One turn sends every row of this set to another row. A few are shown first. Where does it send the rows asked after them?
Q353: [ 18  27  -8   3  17  55  -8 -10 -27  -9   3 -26   0]
Q566: [ 17  35  34  -4 -10  16 -18 -15 -35  -3  -1  -6  -5]
Q41: [ 19  21  -1  13   3  -1 -26 -14 -46  -6  -1 -14  15]
Q790: [ 15  14 -16  15 -12  15  -3 -14 -23  -1 -10 -33 -10]
Q509: [-15  17  10  27  24   4   0 -11 -18  20   8  -4   9]
Q882: [ 39  32   5  14   6  15  -3 -22 -17  28  14  -8 -12]
Q555: [ 13  26  34   6  -8  20 -23 -22 -32   0 -12  -7  -4]
Q794: [ 17  16  -5   8   8  41 -10   9 -22 -27  31 -17   7]
Q859: [  4  -8  -3   4  -3  14  12  11  -1   0  17 -10 -11]
Q638: [ 37  30   4  13  11  23  -8  -6 -44 -17  22  -5  11]
Q444: [-19  15  10  12  25  13  15  10 -19   5   9 -12 -11]
Q750: [  2  31   9  -6 -27  26 -15 -19  -9   4  10 -21  -6]
Q559: [ -5  24  11  -6 -21  35 -16 -15 -10  -1  -1 -24 -12]
Q651: [  5   7  29  16 -23  17 -24  -7 -10 -12  16  -5   2]
Q191: [  4  17 -18  -6   2  17  -8  14 -23 -11  23 -19 -22]
Q370: [ 31  14  13  28  22  42 -13 -13 -32 -11   0  -9   9]
Q190: [  7   2  13   7  22  -2 -17  -3 -38   3   1   9  14]
Q60: [ 26  -5  15  24  -5  26   3   8  -7 -11   5 -23 -12]
Q264: [  8  -2  16  20  30  29 -38  -2 -19   3   7  -3   3]
Q160: [ -4  35  13   6  19   5  16  -2 -15  21  26  -7   1]
Q791: [  8  14   4   2   2  15 -34   3 -17  -9  32 -17  26]
Q271: [ 34  17   8  14   2  -1  -3   8 -28  -5  30   1 -15]
Q15: [ 13  28   5 -17  17  26   2 -17 -11  33   4 -12   3]
Q4: [ 31  34 -17  15  -2  33  -1 -24 -25   0  16 -21   7]
Q877: [ 25   6  -6  35   0  38  -9 -11 -10 -12  22 -15  11]
Q955: [-10  24   9  20  17   3   6  -8  -9  23  26  -5  11]
Q163: [ 39  21  38   4  17  35  -4   1 -20   4   2 -17  -3]
Q166: [-21  16   5  20  27  13   6  -5 -20  14  -2 -12  -4]
Q293: [ -6  27  19   7  25   7  19  11 -22   9  19  -6  -8]
Q204: [ 17  34  11 -17  10  41 -18  -5  -8  11  19 -30  11]
Q54: [ -7  -3  -3  -2   7  19 -15   2   3  10  27  -7  16]
Q468: [  3  23  -4  -7  28  28 -26  -2 -40   1  -6 -15 -14]
Q179: [ 14   8  -1  21   8  35 -21 -16   9  23  20 -15  -2]
Q927: [ 29   6  32   5  19   8   6   3 -22  10   8   9  -1]
Q68: [  3   9  32   6 -18  22 -21   4 -14 -19  16  -7  -4]
Q554: [  3  18 -15  -9   9  11   6 -14 -29  16 -13 -15  -9]

Q791 moves to Q204
Q638 moves to Q794
Now these:
Q271 moves to Q191
Q166 moves to Q509
Q750 moves to Q566
Q859 moves to Q554

One turn sends every row of this set to another row. A few are shown first. Where does it send the rows asked after them?
Q246: [ 17  12  39  14 -28  17 -17   4  -4 -10   7   4  35  16 -15 -15 -12]
Q94: [ 23  -2  24 -10 -49  -4  -1 -16 -27 -10  -5   5  13  -7 -33 -11 -10]
Q864: [-13  18  15  -3 -19   8 -33  14  10  -5   4  17  43   5 -14 -26 -31]
Q482: [  8  15   2  -8 -23  29  -1   5 -35 -22  -6  -3   8  24 -41 -24 -13]
Q953: [ 19  -3  19  17 -39   8 -10 -13 -20 -14   9  14  30   6 -28  -5  -8]
Q590: [  8  48  -4  -6 -35  23 -11 -10   6  -9  -1  -7   5   4  -6 -19 -33]
Q245: [ -7  20  -5 -19 -36 -13 -17  -8  16 -11  11 -17  -3  -6 -25   0 -26]
Q341: [  3   3 -11  12 -40  13 -34   6  -6  -4  -3   8  42  -6 -18 -11 -27]
Q760: [ 19   0 -22 -34 -40  12   8  13   4 -11  -2   3   0  -2  -2 -24  -7]
Q333: [-12  12  22  -9 -26   9 -13  -1   7 -15 -17  -8   8  16 -33  -6  22]
Q917: [-13   9  17 -11 -33  -4 -16  12  -9 -13  13 -19  22  22 -32  -8  17]
Q314: [  6  20  13  -7 -19  25  -8  -2  -8 -23 -24   3  -7  12 -43 -15   2]
Q164: [-16  15   1 -16 -36   7 -12  21  25 -21   8  23  12  14  -6 -35 -20]
Q667: [-16  17  -1 -25 -42  13   5  -9   0   3  -3 -29  28  13   5 -17 -22]
Q242: [ 21  -8 -21 -14 -36   8 -14  -6 -17   1 -12   2  25 -20 -20  -5 -15]
Q793: [ 14   3  51 -14 -13   4 -10  11  -1  -9   0  -3  22  14 -23 -20 -19]
Q19: [ 10 -13 -31  -9 -52  11  -8  19   5 -17   1   0  10   2  -9 -14 -17]
Q712: [ 16   6   0 -46 -19  -1  -1  -4  -8   7 -12   5  16 -20 -14 -20  -9]
Q577: [  0  17   7 -10 -38  12  -9  14 -36 -14  15 -19  23  27 -31 -22  -3]
Q441: [ -5   7 -11 -18  -2  11   1   1   0 -14  23 -12  13  14 -20 -11 -42]
Q709: [ 11  -7  42 -29 -30   1   7  -7 -16  -6 -16  -3  16   3 -26 -20 -13]
Q630: [-23   2 -12  -4 -21  20   5 -28  12 -11  -7   4  16   8 -14  -4 -18]
Q685: [ -6  18  21 -39  -7   1 -10   7   7   3  -4  15  29  -2  -9 -33 -18]
Q229: [-13  -1 -15   1 -55  13 -18  21  16 -21   1  11  21  12  -7 -23 -23]
Q653: [ -2   9  -5 -38 -24   9   9  13  17 -15   4  20   4   8  -2 -36  -9]

Q712 moves to Q242
Q577 moves to Q917
Now these:
Q19 moves to Q229
Q630 moves to Q590
Q953 moves to Q246

One turn sends every row of this set to another row. A few are shown first. Where does it send the rows asked after them?
Q300: [-10   7  -2  -3  -3   5   4   5 -38 -27   1  10  21   7]
Q533: [ -4 -15 -10  -7  19  -5   5  27   4 -44  -8  12  15  22]
Q265: [-14 -24 -33  -1   8  -4  23   3 -15 -31   0  10  -6  21]
Q241: [  0  25  -3 -12   2  -9  13  -8  17  -4  -3 -16  16  40]
Q954: [  5 -15  -5  19 -11  -1  20   6  21  -4  10  13 -13  29]
Q181: [  5   7  -1  20  10 -38  -7   2  -9 -23   0   3   0  32]
Q957: [ 16  15  -1 -10  14  -4  12   9  28   1  17  -8   6  29]
Q368: [ -5   3  -4  -6 -21 -33   3 -13  -1 -14  13   2 -15  11]
Q279: [  2   5 -10  -6  12  -8   9  25 -15 -28 -29   3  21  25]
Q254: [ 11   4  -3   8  12  19  16  20  -7 -25 -14  19   5  39]
Q669: [-34  -9 -19 -24   2  -5  17 -15  -8 -21  -2   4   1  29]
Q660: [  2  -2  -3 -16   3   7 -13  -7 -19  -8 -14  22  29   6]
Q792: [ -3 -11 -14  21  14 -18   3   4  18   3  18  11  15  36]
Q910: [ -1   1 -17   1  -2  -5   8  -3  -4  15  23  18  36  19]
Q465: [  4  -3   4 -25  14  13  20  -2   7 -15 -24  -2 -10  28]
Q626: [  1  10 -15 -18  -1 -11  28   0   4  -8   8 -23 -17  22]
Q628: [ -9  19 -12  -2 -17 -13   4  10   1 -32  16 -15   0  21]
Q124: [ 13   1 -13  15  24 -29  16  14 -18 -17  17  17   7  10]
Q389: [ 19   9   8 -14  -2 -19   8  -4   1   5  19   7  13  -5]
Q69: [ 30   8  -3   6  -1 -22   2   4 -24  -4  -9  18  13  10]
Q488: [  9  -2  -8 -33  -5  14  20 -13   0 -35  -2   5   5  22]
Q84: [-17 -14 -24  -5  16   9  12   9  -7  10  -2  31   6  16]
Q339: [-14  -5  -1  -9  16  14  11  25   4 -13  11  36   8  17]
Q956: [ -7   7 -20  -5 -14 -29  27  -7   4   4  -4  10 -14  23]
Q786: [ -2 -19  -9  -4  21  29   7  -6  -8  -1  10  11  12   8]
Q959: [ 25  15   6   1  24   7 -13  -6   4 -15  13  -2  -4  18]
Q129: [ 12  15   1  17  12 -19  -5  -1  -9   1 -23  -4  -3  24]
Q456: [  1  -7   6 -21  -1   3 -10   2  -6 -35  -3  32  10   6]
Q534: [-18 -13 -16  11  -6  -8   6 -21  -2   6  12   6 -13  33]
Q981: [ -4 -17  11 -23  16  12  13   9   9 -24  -3   4  -8   3]
Q174: [  1 -10 -22   5  13 -16   0 -27  11  12   3  16  15  30]
Q672: [  7  14 -18  -7   9 -26   6   1 -10   9   4   0  27  -3]
Q855: [  6 -14   2  -7  -5 -14  14 -25   3 -14  28  13  27  13]
Q819: [-36 -14   4 -10  10  -3   3   0 -10 -36   8  13   2  20]
Q894: [ 25  11  -6  -1  19 -13   2  -3   2 -23 -10 -17  13  42]

Q241 moves to Q672
Q534 moves to Q894
Now these:
Q792 moves to Q957
Q488 moves to Q300
Q981 moves to Q456
Q954 moves to Q959
Q279 moves to Q84

One turn sends every row of this set to another row. A few are shown first. Where does it send the rows asked after them?
Q949: [ 41  11  18  23  -5  26  14  21 -18 -22   4  12  -4  14   9 -20   7 -20
  32 -26  -3 -39  10 -28  -2 -21  26   0  11  24 -14  11  20]
Q964: [  2  -1  21   0  -1  41  24 -13  20 -24   2  -2  -8  -4  12   3  -9  10
   9 -27   0 -26 -21 -34  24  -1  22 -28  11  24  17  18   3]
Q360: [ -2  13   3 -14 -38  20  23  18  16 -19  -9   3  11   1   9  -8   4   0
   5 -38   1 -24   2 -17   5  -9   1  29  20   9  15   6 -12]
Q263: [  7   0  -6   4   2  35  13  11 -14  -7   8   6 -18  -5  -9   3  10 -26
   5 -14   5 -18   1 -15  39  -5   2 -14  -8  45   3   5  13]
Q2: [ 14  28   5   6  20  17  31  -8  19 -16  -9   5  22  -7  16  -5  19  12
   7 -26   2  -7 -13  -5 -18   3  20   3  18   9 -19  21  29]
Q711: [ 19  20   7 -12   2  17  16   7  12 -43   9   8  -5 -23   6 -22   3  -1
   8  13   2 -15  -1 -13  25  -8  -4 -25  11  35  -3  -2 -17]
Q18: [ 14   9   5 -14   8  14  10  10   1 -17   4  13 -20 -45  18 -42   4  -4
  15  -4  -3 -16  -2 -27  25 -10 -13  13  11  17  -1  -2  34]
Q572: [  3  13   5 -22 -23  15  17   9   2 -36   4   3 -48   5   7   5   2  -6
  18 -45   1 -21   8 -27 -15 -11  -7  21  13  22  -2  -6  28]
Q320: [ 18   2 -26  21  14  30   0   5  -1 -33   5 -29 -12   2   5  -6  13  17
   0 -14 -10 -19 -19 -22  -3 -10  11 -15  20  16  21  -7   7]
Q469: [ -7  13   8   6  -3  19   9  10   3 -24   8   2   8 -48  13 -47   7   0
   6 -25  -4 -21   2 -26   8  -5  14 -27  25  24   3  -5  34]
Q594: [  7   7  21  17  28 -13  16   5  -9 -15 -16   9 -10  15  18   2 -12   2
  23 -15   0 -14  -4 -40 -11  -3  16  12   2  43   2  15  24]
Q104: [ -3  24  -9   4  44  17   7  17  10 -31  -9  -8 -14   3  17 -12  15 -23
  31 -48  11 -25 -16 -29   1 -18  26 -15   0  20   0  -9  14]
Q45: [ -2  10   5 -15   7  -5   0  33  22 -30 -29  11   8 -13  -3  10 -14  18
  21 -30  -1 -34  -4 -33  14 -12  -1   6  -7  26  14  -2  13]
Q966: [  7  22 -16  -3  -6 -17  19  21  41 -35  18  17 -10   2  -5 -14   6  10
  -5 -29  12 -18   0 -35 -13  -5   0  12   4  15 -12 -13  12]
Q871: [  2  27  19   7  21   3  -2  15  -5 -44 -12 -12 -22  -7  19 -14  20 -15
  33 -37 -21 -27 -25 -49  10  -3   3   0   9  16  13 -19  30]
Q417: [  2  17   3  -8   4  22  14   9   4 -33  14  10  35 -36  19   2   4 -12
   8 -39   7 -24   9 -17  33  -4  27  -4  21  20   8  -4   5]
Q788: [ 27  16  13  -9   3   0   6  16  28 -11  11  -9  19  -2   9 -25  11 -10
  16 -24  14 -10   3 -25   4 -14  24   0  26   3 -31   0  16]
Q565: [  8  22  18  23   7  -2   9  22  -5 -16  12  -1  22   3  34 -24  16  -4
   9  -6 -26 -31  -1 -21  -3  -1 -21  11  19  10   5   4  27]
Q80: [ 23  33   3  33  -9   4  17  16  -5 -28   0   6   2   4  13  -8  21 -17
  14 -13   7  -7   0 -26  -8  -1  -7  -8   2  35  16  11 -24]
Q985: [ 18  21  12  22  22   3   2  19  15 -33  15 -10 -19 -13   3 -16  12  -9
  20 -26  15   4  -9  -3 -21 -28  28  -2   0  14  14  11  11]
Q144: [ -9   6 -13  13  -4  25  12  -1   8 -47   4  16 -12  -5   3   5  43   5
 -18 -29 -18 -21  -8 -22  -2   4 -10 -15   7  12  -4  11  24]
Q110: [ 17  18  -1   4  15  20 -18   8   9 -53  -6   3  -4   9   8   3  -8  -4
  35 -34  -3 -45 -13 -37   3  -9  32 -13  -1  32  -2 -11   5]
Q75: [ 16   8   3  39  -6  18  13  15  10 -14   6  12  10   3  32 -13   0   3
   0 -58   1 -17   7 -18  24  -9  10  34  20  23   1   2  19]
Q172: [ 19  30   7  30  11   9  20  22  -4 -25 -20 -18 -24   1   4   6 -17   4
  11 -28   2 -31 -23 -35  -1  14  21  16  17  22   3   3  -3]
Q98: [  3  30  -1  -8   5  14   2   1  39  -8   1  17   7 -18  -9   9  -7  20
   4 -27   6  -2  16 -26  -3 -12   9   6  16   8  17  -9  13]
Q39: [ 22  13  12  -6   9   1  27  -9  15 -18  -4  19   7  -3   1   6  33  14
  17 -31 -16 -12  -7 -17 -18 -13  -2  25  -3   4  11   2  34]
Q213: [ -2   1  24   2  17  34  10  12   5 -29   8  -9 -22 -32   8 -28  24   5
  24 -40   1  -7   3 -29   1 -18  12  -3  33  12 -10 -20  33]
Q895: [ 22  18  12  26  15  23  11  -7  21 -40  11   7   1   4  29   1  32  13
   0 -34 -22  -8 -24   1   6  -8  13   8   2  10 -15   9  13]
Q934: [  4  -9  28   5   2  -1  16  12   3 -22 -17  21  -2 -16  16 -11  11 -31
  29 -38 -14 -25  13 -21   7 -29   2   6  23  31  31   1  28]
Q158: [  8   5  17  -6  13   6   7  -2  -6 -39   2  16   2   5  12   0   6  -5
  -8  14 -24 -13 -33  -7  18   2  -2   2  -5  31  -6   1  14]
Q755: [ 41  13  34   5  17  15  -5  22   5  -8   6   5 -14 -20   9 -17   4 -33
   4 -46   0 -23  12 -29   6  -1   5   6  35  23  11   8  29]
Q573: [  5   7   7  22   1   7  22  17  -8 -26  33  -8  16   9  -4 -23  23  -4
   8 -29 -27  -4   1 -18 -18  -6   2   8  -8  30  -5  13  12]
Q767: [  5  10   7  -6  14   1  30  27  -5 -49 -15  10 -29 -24   6  -4 -13 -13
  11 -27  -9 -19  14 -28  -3  17   2   7   9  39 -26   9   1]
Q816: [ 21   5  18  12  -3   7  17  13   8 -47  -3  14 -34 -13  13  -5  24 -23
 -15 -40 -36 -27  11  -9   8  12 -11  -4  17  17   8  -7  16]
Q754: [ -4  17   9  -8   5  29  13  13  34 -59 -12  18  -8   6  17  -4  -5  -8
  13 -40  -1 -38 -16 -40   3  27  16   5  23  27  -2   6  23]
Q57: [ 14  21   1 -21  30  14  21  29   6 -53  23  29  -5 -19   7  -4   7 -25
  -4 -19  -3 -28   9 -21  17  -8  -1 -10  12  30 -23  11  15]
Q397: [-14 -10  33  14   4  38  31  27  -7  -8  10   4  -6  -9   4   0   2   0
   0 -32   9 -12   5 -20  14 -23 -16  -3  25  24   1   5   2]
Q138: [ 15  27   7   7   4  17  19  20  12 -48   3   7 -55 -23 -10  -8   7  -4
   7 -22   2 -17  -4 -24  -5 -12  14  -5  29  22   6  -2  50]
Q857: [ 15  18   9 -10  -3   0   3   8  29 -22 -10  12   2  -7   1  10 -15  18
  -8 -41   0 -29  -5 -24   3 -30  18 -26  17  28  29   3  15]
Q280: [  8  10   2  -6 -23  11  10   2   7   9  -9  15  -7   8  34  11   0   1
  10  -7   8 -24 -16 -30  11 -17 -14  18  17  20   9   3  21]
Q773: [  4  18  -3  16   6  32   8  16   5  -6  -7   1  -5  15 -10   2 -23 -20
   9  -7  -4  -3   4 -38   0   0   6   3  35  30  24 -11   6]
Q446: [  1  22  12  -1 -12  16  -3  20  10 -37  15  10   0  14   9   6  -7  -1
   5 -30 -27 -31   6 -29 -14  31  -5   2  -3  30 -11   6  34]
Q283: [ 13  21 -21   3   5  14  26  28  25 -11  12  16 -26  -7   1   5   7 -12
   1 -19  -7 -21  13  -9  10  16 -18  12 -13  13 -12 -14  21]
Q666: [ 14  15  -6 -13   6  19  19   6   8 -37  19  -2 -10  11  26 -22   7  -4
 -11   0   1 -21 -34   2  12 -22   7 -11  12  27   5 -14  -2]
Q999: [ -5   8 -10  20  14  11  35  40 -14 -16 -12   5 -11 -12  18  -5  12  -9
  22   2 -13 -26  -3 -19  27 -15   1   0  -5  28  16 -15   9]

Q964 moves to Q320
Q871 moves to Q39
Q283 moves to Q767
Now these:
Q263 moves to Q172
Q949 moves to Q75
Q57 moves to Q754
Q213 moves to Q98
Q666 moves to Q104
Q594 moves to Q565

